Rotation paths and how fast each direction turns (deg/step):
Each turn is a multiple of 5 degrees from 10 to 175, or 0.

[-0.77 -3.23  3.23 -2.06  2.92 -2.08 -0.84  2.81]
[-3.57  3.93  2.01 -0.98 -0.34 -2.83 -0.79 -1.22]
[-2.34  2.67 -1.51  2.06 -2.69  3.03  2.53  1.50]
[-0.93 -5.33 -1.47  2.82  0.26  1.13  1.79 -0.61]
[ 2.40 -0.76 -1.46  0.90  0.75 -3.10 -2.20 -4.53]
[ 4.68  3.12 -1.74 -2.15 -0.93  0.82 -0.97  1.88]
[-0.38 -2.74  2.02 -3.53  1.06  1.59 -0.05  4.28]
[-4.48  0.59  3.35 -1.11  1.94 -1.41 -1.43 -2.12]
[-1.24  5.13 -0.06  2.67 -1.02  1.45  2.48 -1.28]
[ 1.15 -3.35 -0.81  3.34 -1.73  1.41  3.54  1.50]
[ 1.40 -3.74 -0.75  1.51  0.30 -3.46 -3.01 -1.86]
[ 2.17  3.79 -2.77 -2.19  0.07 -1.70 -2.97  0.29]
[-0.20 -0.12 -0.57 -4.54 -0.48  3.12  1.64  3.61]
[-3.56 -2.65  3.88 -1.26  1.76  1.57 -0.48 -1.86]
[-0.76  4.28  1.58  3.29  1.85 -0.27  0.60 -3.21]
[ 2.98  0.65 -0.49  3.06 -1.91  0.05  4.17  2.35]
Directions:
[ 0.30  2.62 -0.47  1.58 -0.01  1.54 -2.53  0.15]
115
[-2.84  0.29 -0.46 -0.10  0.17  2.28  1.26 -1.81]
65
[-0.85 -2.99  0.84  1.13  0.90  1.29 -1.81  1.03]
110
[ 1.30 -1.15 -2.80 -1.95  0.03  0.87 -1.27 -1.19]
55

[-0.63 -2.49 -1.01 -1.64 -5.01  0.84 -1.90 -1.74]
[-0.14  1.26  2.48 -0.07 -2.60  4.36 -2.73  1.66]
[ 3.68  0.73  1.48 -1.03 -4.61 -1.60 -0.93  1.56]
[ 1.23 -4.13  1.03 -1.84 -2.96  2.44 -1.39 -1.67]
[-1.42  2.03  2.70 -0.77 -4.16  3.10  0.77  0.82]
[ 1.52  0.25 -0.68 -0.53 -4.97 -1.11 -3.43  0.84]
[ 2.64 -2.54  2.73 -0.85 -1.48  3.56 -2.27  0.37]
[ 1.10  0.72  2.82 -1.57 -4.96  0.81  2.59  0.25]
[-0.85 -1.60 -1.20 -1.43 -4.88  0.89 -3.07 -1.05]
[ 1.09  0.79  3.22  0.14 -1.99  3.81 -2.70  1.97]
[ 3.42  0.06  1.71 -1.30 -4.76 -1.50  0.56  0.56]
[-0.15 -3.68  0.54 -1.63 -3.45  2.84 -1.44 -1.77]
[-0.85  2.65  2.78 -0.40 -3.94  3.04 -0.41  1.70]
[ 2.82 -0.43 -0.23 -0.81 -4.58 -1.44 -3.01  0.97]
[ 2.05 -3.28  2.79 -1.38 -1.62  3.73 -1.13 -0.57]
[-0.29  1.78  2.14 -1.26 -5.26  1.06  1.94  0.36]
Directions:
[-1.28  2.13 -1.07  1.03 -0.17  0.20 -2.89  1.30]
95
[ 0.20 -2.44 -2.30 -0.41 -0.49 -1.31 -1.83 -1.30]
135

[-1.55  2.42 -3.67  1.13 -1.34 -0.88  5.05 -1.62]
[-3.52 -1.99  1.40  0.63  3.85 -0.37  1.21  4.08]
[ 3.09 -1.30 -2.13  2.42  1.32  5.01 -2.07 -0.25]
[ 1.40  2.44 -1.43 -6.22  0.67 -0.31 -1.16  0.19]
[-2.57 -2.30 -3.17  0.16 -0.23 -2.84  1.72 -4.48]
[-2.69 -3.19  3.40  0.75  0.78 -1.15 -4.02  2.03]
[ 4.78  0.95  1.46  2.12 -1.84  1.89 -2.45 -3.13]
[ 0.26  3.71  0.61 -3.45 -2.97 -3.76  1.36  1.39]
[-2.56 -2.06  0.61  3.57 -0.74 -1.13  5.13 -1.33]
[-1.45  0.51  2.36  2.21  0.94  3.13 -1.99  5.17]
[ 4.98  2.81 -1.83  0.23  1.66  3.18  1.25 -1.33]
[-1.66  0.70 -3.90 -4.14 -0.02 -2.51  1.68  2.29]
[-2.98 -5.01 -0.36  1.13  2.40  1.36  1.00 -2.65]
[-0.22  0.24  0.44 -0.05  0.64  1.79 -6.80  1.42]
[ 5.05  1.20 -0.13 -1.55  0.08 -2.02 -0.09 -4.43]
[-2.71 -1.17 -0.62 -1.45 -4.25 -4.72  0.73  1.27]
Directions:
[-0.49 -3.67  0.83  0.75 -0.72  0.95  0.12  1.45]
100
[ 0.07 -1.15  0.92 -0.70 -1.10 -1.82 -2.52 -2.23]
40

[-3.66 -1.56  2.27  1.06  1.08 -0.82 -3.65 -3.08]
[ 1.19 -2.88 -3.88 -1.20 -3.16  0.47  1.10 -3.06]
[-2.86  0.09 -0.29 -0.12 -1.86 -5.01 -0.82  2.99]
[ 1.47  0.58  1.50 -3.48 -3.26  2.95 -2.71  0.94]
[-1.35  3.16  2.60 -0.28 -1.46 -1.58  4.29 -1.98]
[-0.94 -0.03  0.87 -1.16  1.88 -1.07 -4.67 -4.13]
[ 0.44 -3.99 -1.12  1.58 -3.78 -0.36  2.05 -2.66]
[-3.74  0.66 -2.89 -2.07 -1.04 -2.99 -1.59  2.06]
[ 3.88  0.11  2.38 -2.15 -3.95  0.14 -1.56  1.44]
[-4.15  2.76  3.21 -0.48 -1.37  0.84  2.63 -1.04]
[ 1.94  1.13 -0.05 -2.39  1.20 -1.28 -2.51 -5.17]
[-1.79 -4.49  1.09  3.16 -2.68 -1.70  0.82 -1.96]
[-2.47 -0.06 -4.60 -3.44 -1.67 -0.38 -1.63  0.60]
[ 2.98  0.45  2.39 -0.73 -3.86 -3.14  0.29  2.35]
[-4.08  1.98  3.15 -1.85 -1.34  3.05 -0.72 -0.41]
[ 2.77  1.59 -0.21 -1.55 -0.21 -1.53  1.16 -5.30]
Directions:
[-3.12  0.59 -0.23 -0.73  1.49  0.67 -2.19  0.55]
155
[-0.14  0.25  1.19  0.88  1.78  0.38  0.27 -3.58]
70

[ 1.02  2.05 -3.44  0.60  4.05 -0.38  0.78  2.77]
[-2.71 -1.98  4.50  0.30 -0.94  2.29  2.08  0.62]
[ 0.88 -1.12 -5.83  0.24 -0.59  2.23 -0.53 -0.74]
[ 0.80 -0.98  3.50  4.40 -0.66 -2.67  0.89  0.80]
[ 1.08 -2.48 -2.31 -4.96 -0.58 -0.95  0.04  1.67]
[-1.73  0.65  1.76  2.99 -0.88 -0.42 -4.77 -2.23]
[ 3.20  3.02 -1.07 -2.68 -1.08 -1.96  2.86 -0.89]
[-1.99  0.43  2.41  0.34  4.48  0.38 -2.65  1.99]
[-1.69  1.64 -0.77 -1.76 -3.64  2.96  2.47 -1.70]
[ 1.86  0.05 -1.74  3.94  4.36  0.55  0.16 -0.32]
[-1.15 -1.40  2.03 -0.68 -3.09 -0.05  3.45  3.59]
[-0.44 -4.00 -2.90 -0.07  1.67  1.10 -2.87 -2.41]
[ 1.52  1.83  1.43  2.96 -4.52 -2.23  0.00  0.74]
[ 1.15 -1.66 -0.58 -3.78  3.57 -3.26  0.05 -0.53]
[-2.06  2.26  2.44 -0.15 -2.42  1.96 -3.98  0.96]
[ 0.35  2.18 -2.36 -0.72  1.64 -1.16  2.76 -4.24]
Directions:
[ 1.44 -0.64  3.45  0.97  0.04  1.40 -0.82 -0.71]
170
[-0.73  0.46 -1.39  0.91 -1.75  1.61 -1.42 -2.70]
115
[-0.56  3.43  0.98 -1.65  1.32  0.11 -0.53 -0.83]
45
[-1.86  1.15  0.57  2.52 -0.41 -0.63 -1.58  1.98]
160

[ 2.39 -1.84 -1.58  1.16 -0.81 -4.28 -0.92 -2.32]
[ 0.16 -0.98 -4.71  0.02  3.05 -1.41 -2.10 -0.10]
[-1.16 -2.13 -2.70 -3.61 -2.00 -1.83 -1.60  1.00]
[ 1.01 -1.74 -0.27 -1.13 -0.69 -4.40 -1.12 -3.54]
[-0.27 -0.63 -5.28  1.27  1.42 -1.80 -0.82 -1.87]
[ 0.24 -2.08 -3.41 -1.98 -1.31 -2.11 -2.35  2.46]
[ 0.54 -1.71 -0.03 -3.13  0.83 -3.91 -1.98 -2.20]
[-1.20 -0.69 -4.51  0.26 -0.17 -1.96 -0.12 -3.47]
[ 1.67 -1.94 -4.02  0.54 -1.75 -2.77 -1.77  1.75]
[ 0.96 -1.67 -1.00 -3.02  2.58 -3.08 -2.73 -0.48]
[-2.40 -1.11 -3.64 -2.13 -0.70 -1.87 -0.20 -3.30]
[ 1.63 -1.86 -3.18  1.26 -2.81 -3.47 -0.84 -0.43]
[ 1.59 -1.50 -2.60 -0.77  3.31 -2.87 -3.00  0.24]
[-2.42 -1.25 -3.44 -3.80 -0.34 -1.26 -1.10 -0.97]
[ 0.98 -1.89 -1.26 -0.29 -3.21 -3.97 -0.70 -2.06]
[ 1.71 -0.82 -3.32  1.29  2.69 -3.04 -1.86 -1.46]
Directions:
[ 0.76  3.01 -1.48 -1.25 -0.55 -1.98 -0.88 -0.17]
0
[-0.79  0.91 -0.57  0.12  3.55  0.63 -0.07 -1.92]
125
[ 1.23 -0.05 -1.34  1.02  1.59  0.60 -1.22  3.12]
100

[ 2.05 -2.02  3.37 -1.57  1.10 -3.01  0.59  4.18]
[ 1.81  3.31 -2.44  2.73 -2.47  1.91 -0.22 -3.07]
[-3.92 -4.36 -0.95 -2.64  1.43 -1.62  0.16  1.09]
[2.25 4.36 4.10 0.90 0.47 2.34 0.30 0.64]
[ 1.37 -3.05 -4.18  0.53 -1.11 -3.54 -1.60 -1.81]
[-3.69  1.48  1.09 -0.43 -0.35  4.16  3.14  1.88]
[ 2.50  0.71  2.01 -1.22  2.45 -4.05 -3.36 -2.13]
[ 0.83 -1.62 -2.63  2.96 -3.00  2.84  1.54  3.13]
[-3.27  1.82 -0.03 -3.64  1.75 -1.65  1.42 -3.75]
[ 1.37 -1.80  2.88  2.87  1.05  1.14 -3.16  3.61]
[ 2.49  2.37 -3.39 -2.39 -2.65 -1.26  3.18 -1.73]
[-4.74 -2.88  1.23  2.12  2.29  1.99 -1.55 -1.05]
[ 3.10  3.01  1.55 -2.87 -0.44 -2.26  0.18  3.72]
[ 1.16 -2.30 -2.01  2.95 -1.56  2.09 -0.70 -4.42]
[-3.74  0.27 -0.59 -2.27  2.04 -1.65  2.69  3.97]
[ 2.49  1.72  4.17  0.74 -1.43  1.24 -2.95 -2.57]
Directions:
[-0.67 -0.28  1.49  0.64  3.07 -0.28  2.35 -0.52]
125
[-0.31 -1.90  2.45  1.53 -1.86  1.50  0.14 -0.81]
175
[-0.20 -0.70 -0.56  0.80  1.34 -0.53 -2.48 -2.96]
155
